Here are some points, each followed by its number:
[-0.26  1.04 -1.08  0.09 -0.79 -0.59  1.09 -0.55  0.55  0.26 -0.26 -0.32
  0.71 -0.91 -1.11  1.18] 0
[ 0.01  1.25 -0.91  0.1  -0.06 -1.32  1.28 -0.47  0.62  0.8  -0.08 -0.21
  0.73 -1.22 -0.6   1.07] 1
[-1.07  0.12  0.03  0.69  0.13 -0.09 -0.16  0.23  0.38  0.59 -0.29 -0.36
 -0.11 -1.    0.55 -0.82] 2
[-1.23  1.26 -0.51  0.55 -0.42  1.09 -0.31  0.82  0.43 -0.74  0.64 -0.27
  0.18 -0.39 -0.57  1.44] 3
[-0.32 -0.34 -0.09 -0.15  0.09  0.8  -0.86  0.1  -0.28 -0.81 -0.08 -0.01
  0.2   1.07 -0.71 -0.06] 4
[-0.03 -1.33  0.18  0.71 -2.75  1.47 -0.06 -0.42 -0.82 -0.35 -0.97 -0.01
 -0.76  0.37 -0.63 -0.44] 5
[-0.25  1.71 -0.73 -0.2   2.48 -2.81  1.11  0.4   1.69  1.84  0.37 -0.47
  1.21 -1.31  1.02  0.  ] 6
[-0.3  -0.52  0.4  -0.1  -0.48  0.74 -0.84  0.1  -0.38 -0.66 -0.34  0.16
 -0.08  0.96 -0.73 -0.07] 7
[-1.99  1.9  -0.48 -0.04 -1.81  0.05  1.6  -0.66  1.   -1.13 -0.7   0.24
  1.96 -0.41 -1.1   2.19] 8
[ 0.96  0.64 -0.8   1.52 -2.01  0.95  0.88 -0.4  -0.37  0.88 -0.1  -0.56
 -1.36 -1.89 -1.11  1.21] 9
[-0.76 -0.64 -0.16 -0.16 -0.67  0.38 -0.68 -0.31  0.1  -0.64 -0.65 -0.08
  0.07  0.11 -0.71 -0.1 ] 10
[-0.28 -0.51 -0.12  0.13 -0.76  0.85 -0.5  -0.06 -0.23 -0.62 -0.33 -0.04
 -0.12  0.51 -0.73 -0.13] 11
[ 1.71  0.86  0.76 -1.52  1.58  1.07 -0.51  0.35 -1.06 -1.53  1.92  1.54
 -0.29  0.93 -1.27  2.69] 12
Which two points above are nearest to each new point? Their numbers follow each, nearest first.
[-2.43  0.8   0.23 -0.08  0.96 -0.24 -0.03  0.38  1.18 -0.51 -0.55  0.02
  1.36 -0.3   0.72 -0.41] -> 2 10
[-0.62  0.77  0.15 -0.51  1.92 -1.83  0.71  0.14  0.71  1.2   0.01 -0.28
  0.83 -1.01  1.81 -0.63] -> 6 2
[-1.45  1.24 -0.32  0.    0.85  1.11  0.5   0.02  0.39 -1.32  1.02  0.05
  0.75 -0.11 -0.18  1.2 ] -> 3 4
[-2.15  1.04 -0.11 -0.44 -2.77 -0.22  1.27 -0.94  0.82 -1.36 -0.99  0.04
  1.21 -0.55 -0.94  1.44] -> 8 0
[-0.33 -0.9   0.42  0.92 -1.27 -0.48  0.86 -0.58 -0.01  1.24 -0.52 -0.04
 -0.73 -0.88  0.75 -0.97] -> 2 10
[-1.92  1.84 -0.63  0.3   0.82  0.84 -0.12  0.44  0.97 -1.2   0.43 -0.12
  1.18 -0.86 -0.33  1.46] -> 3 0
[ 1.86  2.23 -1.45  0.38  2.28 -0.19  1.18  0.68  0.06  0.91  2.54 -0.23
 -0.4  -1.12 -0.6   2.77] -> 1 0
[ 1.57 -1.33  0.61 -0.08  0.89 -1.48 -0.16 -0.21 -0.33  1.4  -0.16  0.02
 -0.59  0.6   1.2  -1.69] -> 2 7
[ 0.27  1.86 -1.01  0.31  2.06 -3.02  1.64  0.02  1.56  2.43  0.28 -0.69
  0.84 -1.89  0.93  0.14] -> 6 1
[-1.87  1.65 -0.54 -0.16  0.35  1.15 -0.54  0.72  0.6  -1.33  0.6  -0.77
  0.58 -0.69 -0.3   1.07] -> 3 4
[-1.17  1.46 -0.51  0.34  0.32  1.05 -0.08  0.55  0.41 -0.86  0.69 -0.31
  0.41 -0.44 -0.49  1.26] -> 3 4
[ 0.4   1.83 -1.12  0.5   1.76 -2.98  1.51  0.05  1.38  2.88  0.1  -0.73
  0.48 -2.56  0.91  0.53] -> 6 1
[-0.96  0.74 -0.34  0.61 -0.4   2.   -0.29  0.39  0.09 -1.3   0.36  0.06
  0.3  -0.14 -0.46  1.07] -> 3 11
[ 1.02  0.45  1.02 -2.51  3.23  1.37 -1.49  0.56 -1.19 -2.46  2.3   1.8
  0.    2.42 -0.95  2.1 ] -> 12 4
